128 stands for zero in the data rows.
Some points:
[139 101 155 157 114 194 170 107 118 123 117 140 104 123 130 100 144 147 140 130 147 133 147  62 168  83 139 129 124 121  97 114 136]
[123 135 113  74 131 115 172 125 142 134  75 108 139 160 141 140 156 143 171 101 145 112 139 130 133 117  97 130  87 141 120 121 161]
[154  86 118 185 143 129 141 148 159 122 126 139 138 136 146 174 119  79 143 163 171 143 111 149 115 149 173 125 103 164  97 139 124]
[121 135 126 127 138 116 155 130 149 146 134 153 174 159 101 134 126 153 123 141 137 113  90 135 159 154 137 122 108 106 142  82 133]
[115 120 112 133 115 169 135 123 143  93 130 136  83 131 121 118 112 128 107 112 130  91 140 131  92 164 138 155 145 127 115 134 159]
[152  97 142 119 175 158 111 134 105 137 167 147 126 154 169 105 114 103 132 144 127 144 109 107  91 126 165 100 125 105 121 105  95]
[123 138 114 149 156 138  86 170 127 158 106 132 145 146 178 151  93 144 116 150 129 148 153  62  95 105 126 181 125 106 131 125 147]
[151 133 146  70 115 128  94 142 113 123 118 151 122 145 109 107 160 103 124 165 112 135 125  89 115 164 162 128 132  96 164 152 157]
[101 133 149 111 136 130 156 132 106 152 153  95  77 115 117 160  94 109 135 129 113 160 121 150 118 144 115 131 131 124 136 182 112]
[131 167 102 159 139 106 175 150 120  97 138 143 120 129 124 139 168 159 132 144 132 132 141 129  89 125 154 119 130 117 140  79  72]
[126 151 142 157 124 137 123 108 114 170 137 158 136 103  87 180 133 107 106 158 128  80 182 107 106 133  95 139  92  99 101 144 137]
[210 170 124 134 119 126 132 123 114 152 145 173 155  81 156 120 130 130 114 112 100 141 120 111 128 122 151 110 129 120  94 125 152]
[140  96 127 103 149  74 142  86  90 123 101 128 141 145 124  96  85 121 149 111 166  99 136 130 119  90 131 141 137 111 150 141 108]
[121 150 154 103 129 155 163 141 137 135 118  96 151 114  75 111  87 158 142 131 125 154 130 139  79 123  98 112 151 139 133 123 148]
[ 86 158 120 138 140 129 120 100 131 111  98 111 120 126 127  88  85 185 110 161 105 115 116 146 115 148 101  94 112 121 101 148 113]
[133 136 178 181 117 102  95 130 123 127 151 120 113 153 114  99 104 121 131 122 114 151 126 130 154 136 140 168 101 116 183 110 165]
[157 146 150  99 121 138 113 139 141 136 137 145  86 133 140 116 135 126  83 147 179 136 136 154 157  88 106 129 108 162 170  89 131]
[ 81 118 122  98 112 172 107  87 142 144 149 150 159 118 122 155 134 118 155  91  93 142 131 145 121 107 171 130 131 120 155  90 102]
[144 159 116 175 158 153  99 112 110 139 123 104 141 142 129  90 188  87 172 131 147 143 102 154 105 131 119 123 133 119  95 116 147]
[121 121 128 145  85  94 104 102 149 144 142  93 109 152 168 157 145 124 129 124 141 141 131  99 146 139  93  84 183 126 119 110 132]
[129 107 137 118 158  98 143 157 167 104 147 103 150 132  92 138 124 159 130 139 117 164 134 113 155 139 131 156 162 106 109 142 128]
[139 113 134 100 109 139  80 151  99 128 144  91 136 120  99 169 144 170 121  91 143 158 108 132 105 142 101 158 111 134 105 109  81]
[172 159 118 141 154 146 140  92 112 126 135  92 119 128 179 140 115 106 123  85 118 103 117 103 131 141 173 127 109 170 127 101 137]
[147  95 126 119 103 136 141 144 124 141 163 104 107 189 126 130 151 146 139 119 105 110 156 175 137 151 138 152 136 114 105 139 138]
[123 107 131 103 138 125 114 130 167 131 159 120 137  77 142  83 122 156 170 160  90  83 159 114 107 170  78 138 111 164 151 129 100]
[118 151  79 146 106 129 100 143 161 139 128 130  89 112  72 123 104 151 160 108 113 135 118 105 172 110 148 110 107 117 139 164 111]
[145 108 149 127 186 162 103 151 159 124  94 125 110 108 102 166 136  89 107 119 119  97 136 120 147 120 115 121 147  98 167 128 110]
[104  70 111 156 125 122 127 168  87 143 154 148 131 123 162 164 123 107 112 134 100 142 110 135 158 117 139  85  88 121 141  97 165]
[101 136 148 134 145 119 178 153 143 110 174 133 148 114 189 111 178 102 116 102 147 151 142 127 116 114 132 122  99 112 146 173 134]
[150 142 101 130 103 116 115 164  98 117 152  95 134 136  91 113 106 152 116 107 122  77 138 121  97 121 114  97 155 146 160 159 113]
[114  98 152 139 122  78 126 129 157 174 104 137  80 117 109  97 155 126 107  97 127 148 115 137  84 116 181 124 114 160  88 115 136]
[140 138 127 136 121 144 142 137 136 122  94 193 143 198 124 105 129 103 120  96 109 166 153 154 132 138  90 116 123 157 118 149  81]
[115 114 133 131 142 118 119  99 122  88 130  95 167 129  85 132 141 112  79 114 129 116 110  87 133 128 105 125 119 129 121 123 162]
[ 99 151 154 132 167 133  58 126 141 109 132 130 133 127 156 154 126 151 133 133 115 120 163 155 157 118 149 113 149 120 121 149 163]
[ 87 142  87 116 171 112 147 126  86 128 131 163 101 126 118 103 125  99 138 118 146 134 117 129 147 152  96 151 173 146 112  89 141]
[184 106 101 114 109 115 105 107 161  87 135 134 106  90 138 125 102 122 139 106 140 152 131 156 125 109  92 125 116  67 119 113 128]
[132 172 151  81 111 105 145 108 143  92 141 168 115 136 129 172 124 123 178 146 122 132  98 107 131 112 104 123 147 181 111 138 134]
[135 134  99  97 129 117 128  90 125 140 111  74 130 115 106 135 151 127  93 161 125 180 173 154 159 175 155 129 130 141 138 139 106]
[121 124 118 123 129 146 101 104 125 145 140 151 140 126 148 139 139 172  93 132 169 109  80 138 133 121 118 164 141 121 132 179 117]
[ 95 141 140 120  63 148 131 156 126 142 112 118 159  91 165 126 108  90 107 120 156  98 120 106 119 178 142 134 152  98 142 116 132]
[108 122 144  97  96 116  97 158  85 108 120 115 143 114 112 111 121 122 151 132 160 134 162 142 183 122 174 102 126 153  86 137 103]
[135 137 131 107 103 107 140 144 144 128 104  89 121 121 129  92 136 103 116 152  74 106  95 142 151  74 133 160 136 129  84 131  82]
[129 107  78 127 132 127 125 121 115 128 128 136 155 112 135 116 137 116 128 145 128 127 109 129  89  66 146 143 135 150 143 147 195]
[140 111 143 157 117 111 149 123  91 105  69 156 114  98 146 170 149 165 134 119 106 131 118 149 118 139 120 151 154 139 160 136 116]
Along one direction, these points spread out more than along any other. Take the direction at right angles to it along which they spread out most. Go by this last direction. For each point below, how far along it does it lie, from 0 to 99? 50 is the average, and the first point above lies past it. One standard deviation of the points above along it is 16.
[145 108 149 127 186 162 103 151 159 124  94 125 110 108 102 166 136  89 107 119 119  97 136 120 147 120 115 121 147  98 167 128 110] 24
[133 136 178 181 117 102  95 130 123 127 151 120 113 153 114  99 104 121 131 122 114 151 126 130 154 136 140 168 101 116 183 110 165] 35
[129 107 137 118 158  98 143 157 167 104 147 103 150 132  92 138 124 159 130 139 117 164 134 113 155 139 131 156 162 106 109 142 128] 47
[114  98 152 139 122  78 126 129 157 174 104 137  80 117 109  97 155 126 107  97 127 148 115 137  84 116 181 124 114 160  88 115 136] 76
[139 101 155 157 114 194 170 107 118 123 117 140 104 123 130 100 144 147 140 130 147 133 147  62 168  83 139 129 124 121  97 114 136] 58
[210 170 124 134 119 126 132 123 114 152 145 173 155  81 156 120 130 130 114 112 100 141 120 111 128 122 151 110 129 120  94 125 152] 51
[115 114 133 131 142 118 119  99 122  88 130  95 167 129  85 132 141 112  79 114 129 116 110  87 133 128 105 125 119 129 121 123 162] 36
